128 stands for zero in the data rows.
Here are some points:
c(132, 181, 74, 191, 175, 159, 90, 147)
c(120, 116, 129, 77, 124, 121, 148, 133)
c(118, 180, 81, 177, 164, 136, 93, 159)
c(139, 142, 107, 165, 121, 120, 97, 136)
c(150, 171, 147, 109, 127, 150, 155, 156)
c(132, 117, 150, 94, 105, 116, 148, 118)
c(124, 132, 114, 137, 113, 107, 130, 141)
c(120, 122, 99, 158, 151, 135, 97, 98)
c(121, 123, 137, 160, 125, 123, 117, 92)
c(113, 145, 122, 114, 159, 141, 138, 127)
c(123, 154, 107, 145, 154, 139, 111, 127)
c(143, 76, 161, 97, 88, 109, 129, 87)
c(105, 175, 78, 164, 176, 141, 99, 168)
c(125, 194, 41, 204, 200, 163, 68, 161)
c(121, 159, 109, 141, 179, 138, 117, 152)
c(145, 128, 141, 66, 91, 119, 151, 173)
c(126, 186, 52, 246, 177, 129, 36, 154)
c(104, 109, 131, 90, 153, 127, 149, 151)
c(131, 103, 160, 84, 112, 112, 157, 138)
14 more points follow, each with its number after it:
c(134, 94, 173, 127, 61, 106, 150, 99) 0
c(136, 115, 105, 170, 171, 163, 79, 86) 1
c(134, 185, 95, 148, 156, 148, 115, 174) 2
c(130, 115, 110, 106, 138, 128, 103, 136) 3
c(113, 159, 135, 102, 130, 145, 168, 164) 4
c(110, 151, 136, 127, 147, 148, 143, 143) 5
c(88, 166, 62, 217, 218, 130, 66, 168) 6
c(127, 108, 160, 121, 48, 104, 150, 111) 7
c(130, 138, 108, 122, 134, 123, 109, 143) 8
c(131, 108, 142, 133, 127, 157, 129, 75) 9
c(101, 150, 128, 143, 160, 146, 136, 136) 10
c(145, 157, 167, 95, 113, 147, 172, 149) 11
c(118, 118, 144, 159, 137, 121, 129, 90) 12
c(159, 103, 147, 77, 97, 126, 132, 135) 13
Which of these numbered points is nearest to each point below, ignoring the direction in which the first points spread most? Its number follows each.
c(144, 109, 105, 162, 158, 166, 87, 76) > 1
c(165, 74, 197, 98, 52, 99, 166, 87) > 0
c(141, 131, 115, 152, 113, 120, 111, 138) > 13
c(151, 50, 209, 66, 56, 114, 167, 56) > 9
c(125, 138, 120, 177, 76, 112, 122, 129) > 7
c(128, 123, 114, 156, 102, 107, 109, 129) > 7
c(150, 176, 115, 123, 135, 144, 129, 165) > 2
c(127, 130, 111, 127, 132, 113, 114, 138) > 8
